In the rows, zero is written as 128.
The rows of T fall into several groups, which share some directions, and each row is roughly a mix of its group's hidden directions, except one row that fits no group.
T:
[[ 69  91 153 133 139  90 159 123 112 113 144 133]
 [127 161  85 148 107  85 152 118 156 154 132 159]
 [137 209 115 144 128 143 143 123 119 138 160 125]
 [130 160 154 118  99 152 159 135  80 123  81 122]
 [ 86 110 156 124 125 100 113 143  79  95 131 163]
 [138 105  72 112 173 118 120 146 154 152 159 118]
 [ 83 117 144 132 125 165 174 119 148 155 165 114]
 [154 125 158 132 105 107  69 141  90 116 109 153]
 [132 148 118  55 129 139 130 153 109 128 147  89]
 [130 128 156 154 181 118 107 148 138 173  99 152]
 [142 143 117 107 171 126  92 120 112 186 146 153]
 [ 54 120 115 128 127 108 148 123 134  98 115 161]
 [143 147 161 109 153 112 150 182 104 114 122  87]
 [159  99 166 137  84 131 122 106 140 172 149 106]
 [130  82 155 115 106  75 112 123  87 125 141 146]
 [149 126 171 110 143 148 149  79 104 111 132 171]
 [ 54 143 122 115 127 112 150 142 145 140 166 132]
 [150 151 101  82 100 144 153 111 132  98 123  82]
 [107 122 134  62 131 147 111 182 124 131 141 121]
 [160 130  94 127 166 127 151 117 175 171 121 107]
 [107 136  91  95  93 155 158 119 116  91 164 119]
 [101 100  94 135 126 145 105 169 140 127 109  73]
 [133 105 128 114  85 146 144 138 129  64  98 104]
 [157 143 183 115 133 148 134  98 150  99  88 144]
 [134  86 125 100  86  85 139 105 101 111 158 120]
 [114  73 163 127  99 120  93 131 161 125 105 104]
 [104 146 106  78 110 152 126 132 159 158 173 116]
 [108 146  73 148 160 133 143 131  91 117 167 146]
 [163 164 141 131 137  95 143 123 164 108  88 166]
 [129 163 130 162 153 141 121 108 161  69 113 146]
 [149 177 183 125  99 132 148  99 114 130 119 149]
 [113 146 118 111  98 151 164 122 194 105 119 119]
 [121 109 136 113 177 127 136 143 126 193 139 161]
 [ 84 121  93 150 121 157 128 157  85 106 115  99]
 [ 91  74 142 148 111 107 120 113  92 103 135 158]
 [160 132 142  98 115 101 156 149 128 140  63 140]
 [132 144 126 117  65 151 110 125 101  76 139 124]
 [144 144 112 117  73 179 140 112 142 121 155  99]
 [140 131 115 114 130 127 146 165 132 115  49 115]
 [156 146 148 159 130 105  76 138 120 104  80 134]
 [138 133 113 114 154 176 117 146 162 117  96  78]
 [ 97  85 122 131  98 100 140 151  76 127 103 140]
 [ 85 152  92 100 154 169 157 145 123 118 146 148]
 [168 131 122 160  89 144 153  92 158 102 110 103]
 [ 90 144 165 124 153 116 149 189 149 139 143 123]
 [127 142 167 135 105 150  76 154  91 122 118 162]
 [120  91 169 135 117 132  88  94 162 127 167 123]
 [161 117 172 140 166 132 100 176 125 147 112 145]
 [ 76 150 152 134 139 109 170 167 159 125 142 119]
 [ 83  99 156 141 106 120 123 177 111 125 166 113]
 [ 98 112  91 156 144 135  89 136 157 123 172 100]
 [129 147  97 143 171 152 136 136 142  73  90 133]
 [170 156 148 131 115 151 149 143 174 146 146  86]
 [100 131 110  59 149 136 100 150 113 150 142 145]
 [141 156  73 124 171 147 128 142 149 147 162 106]
 [147 144 168 111 176 125 122 187 127 150 123 123]
 [125  58 115  95 136 128 113 141 128 164 144 103]
 [ 67 113 112 143  85 120 154 112 141  93 136 130]
 [112 119 170 152  89 167 145 113 149 152 154  99]
 [152 113 116 138  99  81 137  97 139  87 121  86]
 [155 119 165 159 157 123  98 160 110 173 150 132]
 [166 145 145 170 106 121  99 116 152 108  91  94]
 [110 166 142  97 185 104 144 164 119 146 128 128]
 [133 100 135 141 121 136  80 138 104 176 176 133]
 [137 166 121 115 113 201 110 148 126 146 137 145]
 [125 131 178 166 132 111 151 180 128 126 145  97]
 [107 116 123 152 174 103 172 113 170 141 120 100]
 [ 64 118 133 102 103 135 145 166 155 108 147 125]
 [102 121 132 128  90 132 168 140 152  69 109 106]
 [141 138 168 108 107 142 160 124  91 116  72 140]
 [171 180 134 122 161 139 138 113 173 114 114 140]
 [ 98  74 145 117  95 140 127 141  82 129 101 109]
 [106  83 134 108 164  83 152 127 113 158 147 149]
 [ 99 121  90 128 129 166 137 159  77 124 118  93]
 [126 146 134 117  64 167 110 130 101  91 146 129]
 [151 111 115  90 155 134  77 129  81 144 118 150]
 [140  98 164 156 156 116  91 166  92 141 124 148]
 [112 152  63 137 152 147 135 154 105 138 158 105]
 [109  55 128 105 145 154 128 121  91 116 123 128]
 [ 87 109 143 147 145 100 107 151  83 154 164 140]
 [ 68 138 130 141 121 156 172 120 143  98 146 105]
 [119 147  97 157 149 115 151 136 109  77  96 166]
 [123 145 134 121 117 105 155 144  87 120 164  67]
 [135 102 154 111 133 130 117  87 123 157 193 143]
 [175 167  97 118 119 180 110 134 149 147 122 122]
 [149 151 139 115 125 162  79 158 100 148 119 170]
 [116 170  92 168 132 106 111 131 153 132 179 131]
 [111 166 141 123 122 115 185 146 153 112 140  83]
 [119 167 104 102 130 189 116 155 111 125 135 160]
 [114 128 101  96  74 159 131 114 158 130 164 105]
 [107 146  80 156 128 131 103 163 155 134 142  82]
 [ 76 148 135 147 156  86 147 137 110 154 163 130]]
Here is one row from each group, named. Which group is each of the other rows in?
[ 89  98  78 152 134 132 104 164 131 115 128  93] | <112>
[161 109  98 142 121 144  90  73 122 147 119 159] | <101>
[112 107 179 173 158  94 125 125 144 151 104 122] | <10>

[169 164 141 145 115 157  74 145 128 132  96 138] | <10>
[ 68 145 141 139 104 166 149 131 121  84 143 121] | <10>
[ 96 153 167 150  97 190 116 140 125 121 135 131] | <10>
[190 114 107 130 132  84 123 106 153 142 111 100] | <10>
[155 141  86  79 106 161 115  90 143 141 137 118] | <101>
[123  61 144 114 107  81 111 131 137 154 133 138] | <112>
[147 128 119 128 112 109 128 116  62 125 157  79] | <101>
[115 170 107 135 174 177 136 149 154 147 113 138] | <10>
[113  99 120 128 133 136  97 116 142 157 198 106] | <112>
